Each row is where one point has got to under a steady rotation. How many steps took it there?
The counts run from 0 to 244.
[143 114 105 140 106 105  93 134  94 161 179 144 113  77 123 129 126 124
 116 151 106 141 132  83 114 123 165 134  83 129 165 115 121 103 165 123
 132 134  78  90 100 156 117 137 164 107 108 145 121 100 183 101 136 128
  84  93 136 118 109  66 151 155 139 122]	120
[140 108 120 126 111 103  84 126  99 158 182 135 101  73 122 142 107 131
 115 149 111 139 120  75 129 128 165 132  84 141 149 108 128  98 166 131
 138 127 100  97 112 146 114 132 162 106 114 154 138  93 198  94 148 131
  90  95 140 108 103  78 146 160 150 128]	127
[150 118 104 133 105  82  88 133  91 138 156 136  94  73 139 140 112 130
 119 123 100 118 132  77  89 121 166 116  90 124 131 119 151  88 153 122
 129 134  69  88 106 158 106 130 158 111 108 151 120  99 182 101 133 145
  97  81 125 106  93  88 146 139 122 118]	47
[155 110 102 129 102  87  91 142  98 136 159 136  98  68 133 143 105 122
 121 127 103 124 134  80  94 113 165 125  96 128 133 122 146  83 158 117
 137 145  74  89 105 160 110 136 152 115 114 156 120 108 187 105 124 144
  96  85 124 105  92  84 151 134 130 121]	38
[152 124 113 113 107  87  86 132  88 151 168 115  98  85 125 142  99 129
 108 136  99 132 122  83 128 131 176 115  75 136 126 123 145  85 164 116
 139 119  97  99 114 150 135 126 158 108 112 144 135  83 191 109 153 130
  94  93 137  97 105  80 132 165 144 121]	228
[147 105  97 131  97  85  98 142  97 147 153 133 109  81 125 138 106 115
 121 130 103 125 129  89  97 106 165 122  91 120 133 128 146  80 159 107
 139 154  76  82  91 168 122 136 153 118 110 153 125 104 181 115 125 138
  95  82 128 110  93  77 149 140 119 131]	196
[137 109 102 123  94  88 111 130  92 141 159 123 113  87 126 132 105 107
 116 124 108 118 125  89 109  98 160 114  89 122 135 134 150  87 160 114
 143 156  74  69  81 160 121 131 162 112 105 151 120  97 172 114 136 135
  91  92 137  95  88  86 154 134 115 123]	188
[147 118 101 135 106  87  91 139  93 150 156 135  97  80 136 134 109 119
 118 122  98 122 141  82  94 122 170 112  91 120 133 124 145  86 158 116
 122 130  68  95 100 166 114 128 159 120 102 147 123  92 177 107 133 149
  89  81 128 110 101  79 137 149 123 117]	214
[134 110 111 114 104  95 105 135  90 163 180 123 117  88 120 138 105 111
 109 138 114 139 127  98 139 109 169 119  71 131 138 132 136  97 169 111
 147 134  93  89  91 157 141 126 162 113 105 141 126  84 174 110 153 117
  87  93 142  96  97  70 138 158 131 127]	97
[127 110 107 133 101  86  98 120  91 134 166 131 102  77 131 132 123 129
 124 124 122 115 126  90  95 114 159 123  97 124 142 129 140 100 160 136
 143 150  75  75  88 163 102 129 163 103 103 166 120  95 180 106 138 135
  87  95 136 106  82  93 159 129 122 125]	168
[144 115 123 129 105 105  99 119  91 133 182 117 105  73 124 134 106 122
 113 138 109 127 116  91 135 110 157 133  82 140 148 128 138 108 162 133
 146 140  87  72  96 150 119 138 163 109 100 157 124  90 190 103 148 115
  84 114 149  91  86  84 154 146 134 102]	143
[163 128 101 119 102  85 105 124  87 154 162 120 102  82 125 133 107 133
 102 141  99 126 111  70 115 123 167 111  74 137 135 120 154  88 159 116
 144 130  84  77 113 142 119 127 165  88 118 145 123  95 181 119 142 133
  97  92 137 107 105  93 143 152 137 126]	53
[149 123 116 115 103  90  91 135  90 144 166 113  97  83 134 141  94 121
 110 126 103 131 124  86 126 120 169 114  81 136 120 128 149  92 160 116
 139 124  90  99 108 154 135 123 160 117 107 145 128  79 186 105 152 130
  93  92 138  94  98  82 131 162 139 114]	227
[142 107  96 131  98  83 104 136  92 148 160 133 115  82 124 133 117 122
 119 137 107 122 124  83  91 109 166 123  91 125 141 128 145  82 163 116
 144 157  80  79  90 163 115 136 155 103 113 156 124 105 177 116 124 136
  92  83 127 113  95  80 155 130 124 134]	186
[135 106 114 114  99  88  90 115 106 145 174 125  96  88 125 138  94 112
 109 133 107 120 113  73 124 109 155 116  90 143 132 118 148  88 166 127
 139 136  87  78 107 139 101 128 165 109 114 156 133  92 179 101 146 142
  94  95 140  96  97  93 156 145 133 134]	24
[138 111 117 141 106  98  88 130  94 134 170 133 101  64 129 142 123 140
 127 130 119 123 131  90 103 124 166 134  98 131 146 121 132 103 160 140
 138 147  83  93 102 169 109 134 156 108 108 167 126  98 200  93 132 134
  88  96 131 108  81  84 152 135 138 118]	149
[143 115 123 131 103 108 103 127  89 128 177 123 108  65 127 132 110 123
 119 133 111 127 125  97 127 108 161 139  87 131 148 132 142 105 160 130
 145 143  81  79  97 158 124 140 163 115 103 161 121  95 197 100 140 117
  84 107 143  95  84  82 158 145 132  99]	142
[164 126 106 116 103  79  99 133  90 156 163 117 104  81 120 141 109 138
 105 137 103 127 115  78 117 126 173 114  74 136 127 124 153  86 161 118
 150 131  93  87 112 148 130 126 162  88 118 147 130  90 183 118 144 131
 103  90 133 103 102  89 134 152 142 132]	62
[148 103 102 129 102  86  90 132 102 151 164 141 102  75 123 141 112 131
 115 140 108 126 126  68  98 113 162 126  97 135 140 110 138  83 165 121
 140 145  86  80 111 153 103 134 156 106 119 153 124 112 188 107 120 143
 100  84 123 114  98  83 155 142 133 140]	27
[124 101 103 134 103  92 100 125  96 143 170 136 111  80 127 133 125 119
 121 133 117 121 125  86  98 107 162 126  95 128 156 124 131 101 166 131
 140 155  70  73  91 159  99 138 165 107 106 156 117 100 181 103 132 133
  85  94 140 109  88  84 165 133 125 128]	10
[144 109 119 119 101  85 101 115  90 142 174 115 109  76 117 142 101 128
 115 140 115 121 104  85 123 110 160 129  80 138 135 126 145  94 167 131
 157 149 107  73 107 144 118 134 160  88 117 161 132  90 191 109 144 119
  95 101 140  99  87  93 155 138 140 128]	163
[135 110 126 120 100  90 103 120  90 138 171 113 103  77 116 145  98 128
 116 131 118 119 108  94 129 109 161 127  90 139 131 134 148  96 165 129
 160 152 101  79  99 154 120 134 157 101 114 165 129  93 197 105 144 122
  94 101 138  94  78  93 156 140 140 122]	162
[135 119 106 118 111  74  96 128  90 168 171 122  99  93 125 142 113 134
 114 135 117 128 122  84 116 138 174 109  76 133 130 124 136  90 166 125
 145 126  96  96 104 154 122 114 158  96 110 148 131  77 180 110 152 130
  91  83 132 108 104  81 130 156 139 143]	81
[143 121  98 132 109  80 100 149  84 161 162 126 113  82 126 138 125 132
 123 133 112 137 138 101  98 124 180 118  81 116 137 133 132  91 162 115
 140 141  87  96  92 175 134 124 155 108 111 148 126  92 182 112 137 129
  87  80 121 112  97  70 136 144 135 130]	84
[160 117 112 116  95  92 100 133  92 134 165 119 108  77 127 136  87 113
 103 129  95 124 121  81 125 102 159 121  83 135 124 131 161  88 159 110
 144 140  81  75 100 152 127 132 161 112 111 150 122  98 186 114 139 130
  94 100 138  91  91  89 153 144 125 111]	41
[151 104 107 131  96  94  99 141  99 138 162 137 109  73 129 135 111 121
 119 134 103 127 128  83 102 101 162 129  94 127 140 123 143  88 163 112
 139 158  69  80 100 161 112 137 157 118 112 151 118 112 185 108 121 137
  94  91 127 109  91  81 162 132 126 120]	29
[128 104 121 116  99  82 100 124  95 138 170 116 102  81 124 144  95 121
 123 125 122 115 111  91 120 108 158 123  94 134 124 133 151  91 164 131
 149 148  98  79  95 155 112 128 159 106 111 165 132  89 189 103 145 129
  92  96 138  92  79  94 151 135 130 130]	171
[141 114 122 125 107  98  88 120  99 150 185 127  94  76 126 139 108 131
 111 141 111 130 117  76 130 130 158 127  89 139 146 108 129 101 168 138
 140 126  97  91 113 139 106 133 168 105 110 159 132  88 196  91 152 130
  92 102 143 106 101  88 149 155 144 123]	136
[143 116 117 138 109 100  86 130  96 151 172 139 101  68 126 141 122 140
 120 145 115 135 123  78 110 127 166 135  91 136 151 107 124  97 162 140
 137 132  93  95 114 153 107 136 162 100 116 163 129  98 200  91 138 132
  89  92 135 112  97  83 152 152 147 124]	138
[146 115 102 113 101  87 102 123  98 157 165 124 108  93 130 132  93 107
 102 131 102 121 114  69 122 108 159 107  76 135 130 121 157  86 166 109
 138 134  81  75 102 139 116 124 164 106 111 145 126  89 170 116 147 136
  98  94 146  96 102  89 146 152 125 133]	200
[134 106 123 130 102  87  95 127  94 129 170 125 100  68 125 143 109 128
 127 125 121 117 123  98 111 111 162 129  98 128 134 133 144  96 160 136
 149 155  86  83  92 163 113 133 156 110 106 167 127  92 198  97 139 131
  86  98 134  96  77  90 154 132 128 117]	160
[154 131  96 134 110  90  95 135  84 153 160 133 106  80 133 125 126 128
 110 135 101 130 131  78  97 127 169 113  75 121 145 117 138  94 155 117
 127 128  68  86 106 158 121 129 164 105 103 142 117  94 174 115 136 136
  89  84 135 114 113  77 138 157 131 117]	222
[141 114 104 144 110 105  96 134  93 153 176 144 111  74 129 130 128 120
 120 139 110 141 137  87 114 119 167 131  83 124 162 119 124 105 162 123
 132 135  70  89  92 160 112 139 162 116 101 150 119 100 180  99 138 133
  79  95 139 111 102  65 152 155 132 115]	121
